In the rows, 128 means zero.
A single turn carries every row of the set below to another of its rows. Some are shown first; where does it send the rows asked next?
K548: [125 129 155 184 107 101 150 122 124 119 129 168 103 127 118 122 131 129
 121 136 162]
K982: [115 124  86 163 104 120 141 130 119 159 131 158 133 101 141 123 109 132
 110 116 142]
K749: [123 138 147 187 103  99 150 123 124 126 132 154  98 131 112 117 127 127
 126 137 167]
K803: [133 150 128 124 117 101 157 126 123  98 138 125 118 144 154 102 106 170
 132 104 112]
K724: [132 143 157 159 137 115 137 134 117 112 127 150 106 117 128 118 100 136
 113  89  96]
K967: [139 137 136 120 123 102 156 122 124  89 135 139 120 139 160 109 109 167
 128 105 109]
K375: [128 158 130 133 120  99 146 123 115  99 135 132 115 144 157  93 102 164
 125 105 111]
K549: [129 160 142 160 126 110 137 139 118 125 133 121 102 126 116 111  97 138
 126  87 108]
K668: [105 120 124 139 114 114 141 132 139 105 134 162 118 141 130 123 112 115
  94 122  88]
K455: [106 133  88 134 106 117 130 133 115 112 127 134 138  82 150 123 114 141
 119 149 151]
K924: [127 144 130 141 127 105 142 133 118 154 130 157 148  95 136 112 109 111
 129  98 171]
K952: [105 106 147 132 116 127 150 121 124 104 146 123 127 120 135 107 111 128
 138 184 149]
K716: [119 127 144 123 106 119 131 128 111 106 127 160 114  89  98  94  96 143
 110 153 151]
K461: [115 112 117 126 103 118 158 137 151 107 140 141 120 146 122 135 121 123
 110 122  97]
K630: [122 134 177 157 149 115 146 122 125 133 137 147 145 144 162 119 108 138
 124 138 137]
K338: [ 99 111 151 137 122 126 142 117 119 102 139 136 125 114 141 102 107 123
 130 186 144]
K994: [131 141 125 136 122 104 149 134 124 155 136 145 148 101 131 117 110 115
 141  97 175]
K769: [130 131 144 180  98 100 158 125 130 125 135 145 101 133 109 124 135 134
 133 134 169]
K436: [126 125 135 116  94 121 145 134 121 109 135 137 114  96  90 101 105 149
 127 151 158]
K940: [117 139 136 127  99 115 132 130 114 114 134 140 110  95  90  91  98 143
 119 152 157]
K308: [136 122 172 145 140 119 165 124 137 132 143 131 148 149 157 130 117 144
 140 137 145]
K72: [120 114  92 158 106 123 144 130 121 152 128 167 135  98 143 129 114 131
 106 117 137]
K139: [114 126 125 126 158 127 147 139 119 124 134 139 124 186 130 110 103 126
 119 131 132]
K98: [163 133 141  98 145 129 166 125 137 117 139 133 121 129 120  93 112 113
 132 125 145]
K932: [111 124  93 131 109 119 133 131 118 110 125 136 139  84 154 127 116 144
 116 150 152]
K850: [127 145 159 150 134 112 159 128 133 144 148 107 141 155 147 118 111 145
 149 136 151]
K840: [133 119 151 178 102 105 160 125 132 117 132 160 102 128 115 132 137 132
 127 137 165]
K926: [144 140 139 143 119 116 155 140 130 119 137 111 104 128 115 130 108 145
 137  85 108]
K90: [104 135 101 134  99 109 148 138 147 121 144 123 112 151 117 121 112 123
 114 119 100]
K847: [116 125 127 122 160 125 146 134 118 123 132 143 126 184 130 111 103 127
 117 130 131]
K789: [146 124 156 142 128 121 155 138 129 104 130 138 112 119 125 138 113 140
 124  87 102]
K425: [131 130 136 136 131 107 148 134 119 149 132 164 152  93 139 122 113 114
 129  96 170]
K893: [130 114 144 115 104 124 144 130 118 102 129 156 117  91  96 106 107 145
 116 153 153]
K602: [108 130  92 135 112 116 131 132 114 112 123 137 139  84 153 124 113 142
 115 151 150]
K579: [116 122 128 122 159 127 148 137 121 120 132 144 126 184 130 114 106 128
 119 131 132]
K759: [113 128  90 130 107 118 133 133 117 112 127 133 139  84 151 127 116 146
 121 149 152]
K467: [119 120  84 154  98 122 150 132 126 157 135 151 134 105 138 130 115 135
 116 115 141]
K270: [119 125 125 123 157 125 151 138 121 125 136 138 125 183 128 112 104 128
 122 130 132]
K554: [101 119 139 135 112 125 146 121 125 109 147 114 123 122 132  98 107 127
 142 185 151]
K874: [148 156 133 109 143 122 154 124 129 129 140 121 114 133 114  75 101 111
 131 126 146]
K714: [126 112  90 152 100 125 152 132 128 155 133 158 137 102 141 133 119 137
 113 116 141]
K736: [ 95 144 113 146 108 109 131 136 136 118 137 142 112 147 122 109 104 116
  97 121  93]
K286: [156 133 152 108 157 130 155 119 128 112 130 156 125 121 127  87 109 105
 117 128 139]
K40: [143 157 144 119 154 123 142 121 120 123 132 145 116 124 124  71  95 102
 114 129 141]
K643: [ 95 123 143 143 117 121 134 120 117 110 143 126 120 119 136  92 102 124
 131 184 148]
K791: [129 148 139 131 127 102 147 121 117  89 132 146 119 139 164 100 103 166
 121 104 106]
K62: [137 130 130 130 123 106 153 132 126 152 135 155 152  97 134 125 117 116
 138  96 171]
K556: [115 158 165 165 143 110 142 122 121 146 141 125 139 151 155 105 101 140
 132 140 144]

K840 moves to K769
K803 moves to K375
K556 moves to K630
Where do these go?
K874 moves to K40
K436 moves to K940
K62 moves to K994
K736 moves to K668
K549 moves to K724
K554 moves to K643
K714 moves to K467

A single turn carries every row of the set below to another of its rows. Some are shown first; where does it send the rows asked next?
K536: [ 98 117 139 111 126 115 116 109 125 136 129 148  77 163 128 120 118 136
 124 170 150 139 127 138 137 124 136 130  93 126 128 105 138 138 147 116
 128 142 111 140  97 148 129 123 130 119]
K137: [156 149 121 130 112 133 103 124 107 133 130 119 164 157 132 123 108 125
 141 126 135 129 115 138 133 156 123 115 134 169 156 121 157 131 131 133
 101 116 122 112  94 129 131 131 125 128]
K152: [ 99 116 128 117 136 112 115 115 130 148 112 154  79 160 125 126 131 137
 121 170 154 137 121 133 135 126 127 132  89 120 125 118 131 135 142 121
 126 145 120 144  90 149 136 125 138 129]
K520: [156 151 111 136 120 130 102 130 113 143 116 125 165 156 129 128 118 125
 137 126 137 127 111 134 130 158 115 116 132 165 152 132 151 129 126 137
  99 119 131 115  89 129 138 133 131 137]
K297: [146 131 140 127 119 125 161 140 175 115 148 135 120 111 131 109 158 139
 124  79 135 143 127 132 133 115 145 127 127 107 142  97 146 129 123 141
 120 135 110 155 152 123 119 125 112 139]
K897: [145 149 124 137 121 136 163 157 181 122 137 140 120 128 132 116 158 135
 120  82 131 144 124 123 123 113 128 119 139 111 130 110 145 124 115 150
 121 137 121 151 148 110 122 125 111 146]
K86: [118 131 113 132 132 139 157 131 181 128 118  89 101 147 132 132 157 137
 121 122  82 124 140 122 108 128 126 118 109 102 111 120  99 125 136 137
 144 115 130 128  96 129 138 138 127 148]
K239: [144 144 135 131 115 134 164 149 176 113 150 136 119 124 134 110 150 136
 122  81 131 145 128 127 126 112 139 121 139 113 136 100 149 127 120 145
 122 135 113 150 154 114 117 124 107 138]
K39: [158 138 112 134 126 120  99 123 112 148 111 126 166 142 126 128 130 129
 138 125 142 124 109 135 136 162 117 123 120 158 157 133 146 131 128 135
  96 121 131 121  85 138 142 136 138 140]
K295: [ 97 141 122 122 126 131 120 130 131 141 120 151  76 187 130 128 111 129
 119 173 143 142 124 129 124 121 118 120 110 132 114 119 138 133 138 127
 131 143 122 133  96 131 129 120 127 125]
K721: [125 147 105 126 131 153  94 134 189 142 130 157 170 147 142 128 118 131
 121 144 119 116 151 144 129 128 115 124 128 124 149 130 133 113 121 154
 159 117 134 137 161 122 139 130 122 130]
K854: [110 143 114 120 134 125 141 141  57 135 103 127 155 107 134 127 139 133
 117 141 109 120 131 120 130 128 107 132 124 122 114 128 121 121 119 137
 136 131 127 129 141 132 133 131 135 101]
K541: [156 136 130 125 114 124 100 113 104 132 133 118 164 143 129 119 114 128
 142 124 139 126 116 143 139 158 133 122 124 165 164 114 156 134 135 128
  99 116 117 116  95 139 133 133 128 126]
K434: [125 124 129 112 126 140  91 111 179 130 149 150 169 125 141 116 115 136
 126 141 125 114 156 156 142 130 138 134 114 120 167 110 138 119 133 140
 157 113 117 141 166 138 134 131 120 119]
K122: [124 142 120 118 122 154  94 125 182 129 148 149 168 144 144 120 106 131
 124 143 117 118 156 150 134 126 128 125 129 128 157 115 141 116 129 146
 160 113 122 135 167 124 132 128 115 119]
K689: [126 131 104 125 139 140  89 127 190 151 120 162 172 129 138 129 134 136
 121 142 127 112 148 145 135 132 116 133 115 115 155 135 127 114 123 153
 156 119 137 145 155 133 145 134 130 136]
K267: [110 136 124 114 130 122 141 133  52 128 114 123 154 102 135 121 134 134
 119 141 110 120 133 126 134 129 117 134 121 122 120 118 124 124 124 131
 136 129 118 129 145 137 127 131 132  94]
K78: [119 111 133 119 127 128 156 112 172 117 135  83 100 130 131 123 155 141
 127 119  85 123 144 133 118 129 147 126  98 100 126 103 101 129 146 125
 142 111 114 133 101 142 134 138 126 137]
K179: [157 129 123 127 121 115  98 113 107 141 120 122 166 134 126 122 127 130
 141 124 144 123 112 141 141 162 128 127 116 158 164 122 149 133 134 128
  96 118 123 122  89 144 139 136 135 134]
K790: [127 117 119 117 137 132  89 113 184 143 131 157 172 115 137 123 133 139
 125 139 130 111 151 152 144 133 130 139 105 112 165 122 129 118 130 145
 154 116 127 148 158 143 142 134 130 128]
K796: [121 116 121 126 134 127 154 120 178 128 119  88 102 132 130 129 165 140
 124 120  88 120 140 127 116 132 135 126  97  97 120 115  96 127 140 131
 141 114 125 134  96 140 139 140 132 147]
K918: [117 137 121 128 123 147 160 130 176 116 133  85 100 156 135 127 143 134
 123 123  77 126 144 125 106 125 132 114 116 109 112 110 105 124 139 134
 147 112 122 123 102 125 131 135 119 139]
K812: [147 128 133 131 126 119 160 142 178 124 135 141 121 105 128 112 170 141
 123  79 139 140 123 128 132 118 139 130 122 102 140 106 140 128 120 144
 118 137 118 159 146 126 125 129 118 146]
K799: [ 96 132 135 115 121 128 119 118 125 132 133 146  75 180 132 122 105 132
 122 172 144 143 128 135 130 120 132 121 105 133 122 105 143 136 144 120
 131 141 112 134 100 136 125 120 123 117]
K786: [110 136 119 117 134 119 140 134  56 133 106 126 155 100 134 125 140 136
 118 141 111 119 130 124 133 129 112 135 118 120 117 123 120 122 122 134
 135 131 123 131 141 137 132 132 137  98]
K838: [109 148 116 119 129 130 143 142  56 130 109 125 154 113 136 126 132 133
 116 142 106 122 131 121 128 127 108 129 129 126 113 124 124 120 120 137
 138 130 124 126 144 128 129 130 131  97]
K392: [146 139 122 137 127 126 161 153 182 128 128 143 121 116 129 117 170 139
 120  81 136 141 122 122 126 117 128 125 130 105 133 115 139 125 115 151
 119 140 124 156 144 118 127 128 118 151]
K93: [109 143 122 115 127 128 143 137  53 126 117 122 153 110 136 123 128 133
 119 141 106 122 134 125 131 127 115 130 127 126 117 118 127 122 122 132
 138 129 119 126 146 132 126 129 129  92]
K631: [ 99 131 117 124 136 121 117 128 133 150 107 156  79 175 127 131 127 133
 118 171 149 138 120 127 128 125 116 125 100 125 116 126 131 132 137 129
 128 147 128 139  90 139 137 125 136 133]
K633: [117 125 133 120 119 141 159 118 172 110 143  80  99 145 135 122 141 137
 126 122  80 126 147 132 113 124 145 118 110 108 121  99 108 128 145 127
 146 109 114 126 106 132 128 135 118 133]

K520 moves to K39
K392 moves to K812
Where do these go?
K631 moves to K152
K721 moves to K689
K786 moves to K267
K796 moves to K78

